Each row is where one point has got to under a steady rotation. How many ticks took it there?
The counts run from 0 to 313.
[147 104 140 106 128 115  98 135 131  81 144 132 172 115 159 173 113 141
 173 124 143 122 162  99 162  60 144 130 142 105 140  79 124  71 128 109
 142 127 166 120 156  79 130 130 144 143 137 159 123 133 125 120  89 100
  98 173] => 212
[159 106 127 138 136 112 143 142 119  95 161 126 170 122 126 142 121 125
 159 179 178 125 148 138 166 108 103 137 164 109 153  90 107  96 102 125
 154 140 132 129 152  93  96  69 157 101 144 130 106 124 166 125  90 147
  74 166] => 131
[153 107 133 151 151 137  90 123 122 101 132 111 159 111 125 177 110 141
 152 143 161 145 160 101 144 103 143 109 122 114 150  57 138  88 126 120
 123 120 153 107 157  35 109 121 140 148 139 151 124  95 118 116 111 118
  86 187] => 109
[134 109 135 147 149  99  85 113 100  85 119 164 117 130 172 141 130 174
 126 147 162 175 149 137 165 138 161 139 135 118 161  87  93  63 138 107
 143 145 105 114 138  57 152 130 117 113 120 118 118 136 127 147 129 146
 129 113] => 193
[140  93 129 147 115 103 116 109 128  87 165 118 170 146 124 135 111 145
 144 166 165 129 145 142 165  94 110 140 199 105 145  73 101  89 126 136
 145 154 147 148 124  67 118 110 132 128 129 164 109 145 158 126 102 173
 106 113] => 127
[154  98 132 164 147 119 106  83  93 107 142  93 171 102 132 143 105 130
 148 129 191 152 159 107 152 132 117  86 125 137 129  76 136 101 118 131
 100 155 124 120 145  44 101 114 122 126 144 135 110 120 123 129  94 149
 103 183] => 116
[133 107 135 152 118 111 115  89  93  93 137 139 174 146 128 130 111 183
 112 159 151 154 147 160 158 140 145 110 172 131 151  64 119  84 130 139
 113 152 146 148 127  68 109 139  99 132 164 131 112 119 129 145 106 189
 104 135] => 10
[136 107 115 179  99 118 120 120 129  79 176 116 161 104 117 120 137 160
 151 169 157 132 158 132 179 136 138 114 158 129 132  91 108 109 107 118
 128 166 141 147 158  72  95 102 126 167 128 149 122 120 126 117 112 174
 105 109] => 236
[143 124 122 152 140 111 105 126 127  82 118 135 148  94 165 149 123 156
 140 137 158 128 167  91 180  69 143 122 137 127 146 103 137  57 108 137
 137 173 151 138 183 108 151 133 113 144 130 138 152 155  92 125 108 170
 134 130] => 98
[155 117 145 137 133 127 117 103  97  95 128 112 197 128 104 156  94 141
 129 143 172 132 141 138 156 121  97 101 154 123 161  63 120  92 126 142
 120 143 156 146 126  94  89 112 139 125 166 148  98 137 129 127  76 175
 105 163] => 122
[138 132 111  96 106  70 141 165 131  71 146 128 162 128 177 162 120 125
 147 134 139 136 154 131 145  78 112 106 144 146 155  98  89  98 112 103
 164 140 178 139 140 114  93 105 164 114 114 131 123 140 137 155  85 145
  77 154] => 263
[154  84 170 135 132 103 108 106 102  87 101 132 153 135 150 143 110 175
 122 125 176 169 148 119 158  85 109 135 169 126 160  97  91  51 143 138
 134 154 131 134 121  79 160 142 125 110 134 130 115 166 134 135  99 149
 135 119] => 311
[138 106 100 180 117  99 124 120 111  96 172 140 151 153 153 110 137 147
 159 179 166 129 149 145 167 149 142 125 170 130 148  67  96 107 115 112
 152 167 118 122 133  54 119 108 126 121 102 151 114 110 138 114 129 181
  96 125] => 244
[129  89 121 116 132 107  98 136 122  74 163 112 170 109 160 165 114 124
 179 127 154 120 179 112 164  55 148 149 154 106 134  96 133  77 125 118
 132 130 135 116 169  82 153 132 120 131 133 159 113 134 125 125 108 107
 111 160] => 213
[138  97 109 145 115  95  67 120 135  79 137  80 126  91 149 162 117 126
 115 141 177 141 144  96 137 107 133  99 101 152 156 128  96  95 124 124
  98 150 145 140 155  82 125 102 145 131 126 173 109 113 109 172 122 156
 121 130] => 286
[149 127 115 145 154 133  95 134 125 102 148 140 163 111 124 152 125 159
 144 150 136 111 173 105 168  79 161 133 130 107 160  61 160  63 105 118
 141 145 172 129 178  83 137 128 129 140 138 147 156 129  98 108 116 165
  95 138] => 105
[155 143 169 130 137  98 119 138 121  95  79 160 127 104 161 166 113 178
 130 120 144 151 154  97 165  90 129 101 127 127 161  77 104  59 123 123
 145 144 167 141 154  86 144 129 149 140 126 121 145 141 100 144  94 157
 133 157] => 92
[166 118 156 152 148 123 138 106  95 126 121 104 146 128 101 158  93 134
 164 128 169 115 142 116 153  94 112  96 128 123 151  74 119  66 132 126
 118 149 146 126 154  69 134 113 145 112 137 151 124 123 107 120  80 170
 101 177] => 225
[152 111 137 101 131 122  98 133 130  92 129 152 172 112 168 167 126 151
 168 115 147 120 173  96 161  99 125  98 136 116 123  72 101  71 111 106
 142 147 168 112 160  75 116 131 147 141 128 135 148 147 129 131  83 111
 104 181] => 211
[143 108 118 139 145 113 153 126 121 112 155 151 144 139 143 149 120 136
 153 174 156 175 140 154 163 124 100 130 170 105 181  65 108  87 121 153
 143 146 121 144 134  94 127 109 152 101  87 121  87 127 158 137 113 189
 106 169] => 136
[178  89 164 118 151 102 100 141  96 107 124 124 156 132 141 171 111 154
 108 131 171 182 154 118 147 123 121 118 125 127 187  83 113  61 135 143
 134 111 135 129 125  86 129 131 149 102 157 118  85 136 143 155  96 134
 107 159] => 306
[131 149  91 134 121 138  89 114 128  85 127 123 150 120 134 164 131 128
 155 157 145 123 135 103 137 113  96  90 111 125 187  77  89  66 117  94
 123 148 163 112 140  99 105  97 175 109  76 158 126 102 104 149 106 161
 108 150] => 49
[131 114  92 117 111 103  99 151 135  82 169  91 139 122 151 176 121 105
 153 149 140 133 162 110 123  74 136 114 126 143 177  87 108 100 130 100
 135 114 157 126 131  90 118 110 152 101  88 165 104 103 109 147 127 123
  88 163] => 161
[164 100 127 159 116 126 120 111 125  85 139  83 165  97 108 157  99 127
 150 167 193 127 139 118 162 106  96 112 148 115 139 101 110 120 107 143
 120 148 124 142 167  85  99  89 146 135 144 164 104 122 124 134 108 160
 105 158] => 234
[147 112 141 135 135 109  64 136 131  78 144 155 136 132 143 158 139 164
 110 162 144 135 134 133 156 134 136 141 149 108 180  82  77  62 142 110
 157 134 139 116 117  67 136 107 150 134 120 161 116 139 137 148 120 167
 126  90] => 186
[155 101 122 116 166 110  72 129 117  82 154 155 137 118 175 171 135 132
 128 157 167 162 142 113 167 159 132 122 119 109 188 104 102  63 111 149
 150 131 115 114 138  99 134 123 140 112 128 135  91 144 141 167 123 171
 137 137] => 188
[127 122 116 146 120  98  67 135 132  76 150 122 132 106 131 146 144 158
  94 149 137 138 161 107 148 118 151  91 127 152 182  90 103  77 120 121
 116 135 171 144 145  87 113 115 139 156 130 158 133 129 102 154 103 178
 116  84] => 288
[145 142 125 128 130  94  92 117 107  93 115 113 138 118 136 172 118 140
 118 126 166 114 126 105 132 111 127  70  88 147 172  99  89  56 130 106
 108 145 169 128 139  94 113  92 159 121 129 161 126 115  87 164  83 163
 102 135] => 284
[158 116 126 147 126  78  94 140  95  81 142 101 149 106 150 131 132 137
 108 140 183 159 162 107 146 153 125  82  99 188 167 112  79  94 105 120
 120 134 119 123 130  84  85 100 149 103 138 136  99 143 115 155 101 139
 104 116] => 65
[156 128 157 133 164  92 113 149 126 103 116 158 116 112 154 171 120 168
 124 129 140 185 158 115 165 101 119 139 141 115 184  81 105  59 139 132
 171 124 126 129 130  79 148 128 147 117 112 113 119 147 124 139 108 169
 131 134] => 84
[102 136 115 154 146  94 149 105 120  90 138 127 151 106 149 128 139 166
 153 132 149 176 170 150 144  81 145 126 172 137 148  86 102  79 135  99
 119 147 132 147 134  93 116  97 115  84  98 101 108 115 127 128 111 152
  94 158] => 31
[146 123 114 157 135  85 149 136  89  88 152 130 157 134 150 118 130 146
 145 159 174 167 160 149 155 153 155 110 145 146 147  80  94 111 101 108
 143 134 115 125 148  84  81  87 131  89 138 111  93 108 138 133 106 146
  60 159] => 249
[134 141 104 143 149 103 112 135 107 133 144 119 136 133 132 152 119 108
 135 136 131 118 151 110 134  91 134  95 100 148 200  65 119  54 130 110
 137 139 151 112 120  90 125 113 156  79  89 150 125 133  99 126 105 181
 104 131] => 165
[104 118  82 114 120  73 107 129 135  63 169 120 159 118 180 160 132 113
 158 132 149 125 156 153 144  71 151 132 157 146 147 108  91  96 114  97
 151 152 143 137 138 119 126  97 120  89 108 141 118 140 118 148 123 156
  99 132] => 265
[149  98 148 126 130 110  97  98 106  75 114 149 164 122 168 149 113 168
 128 108 178 177 156 112 166 113  99 114 160 127 158 105  92  58 132 141
 124 162 130 130 124  82 147 150 120 121 130 125 112 169 137 153  92 153
 154 144] => 312
[144 121 125 146 131  97  61 129 121  68 155 150 126 117 153 142 151 157
 122 159 158 137 148 125 171 149 150 126 137 120 153  99  75  64 126  97
 151 141 138 114 143  63 129  98 149 143 123 141 130 144 141 141 111 154
 122  79] => 185
[148  85 144 106 111  85 103 140 104  69 131 139 166 119 190 154 113 144
 154 114 172 135 162 114 167  92 153 119 140 136 115 123 104  78 111 114
 135 147 138 137 176 101 152 141 112 129 170 133 111 149 114 144  93 118
 104 159] => 205
[136 119  99 133 120 137  95 145 136  86 154  93 139 112 137 178 130 109
 156 160 160 131 142 102 137  93 110 102 114 128 189  88  93  90 114 109
 119 135 149 125 137 100 107  98 180 111  76 169 106 103 109 161 125 141
  96 163] => 50
[121 129 110 173 124  97 155  94 109  86 115 144 140 129 150 128 130 175
 143 147 152 190 152 162 149 112 136 114 169 138 171  79  85  86 142 116
 128 165 124 148 120  85 118 112 124  93  93 102 112 114 113 134 129 178
 104 154] => 142
[126 113 103 136 123 122 118  97 117  71 156 156 194 134 166 137 121 158
 135 159 160 170 158 135 162 131 117 114 184 124 151  63 114 104 103 146
 133 166 152 145 120  95 100 139 122 135 125 117 118 139 156 134 108 182
 105 142] => 18
[122 117 100 153 114  94  56 124 136  68 150  95 126  80 152 149 139 149
 102 146 161 147 170 104 149 129 155  84 107 160 156 113 101  88 117 122
 110 145 150 137 149  78 114 113 131 152 126 158 110 128 102 167 113 154
 123 106] => 287
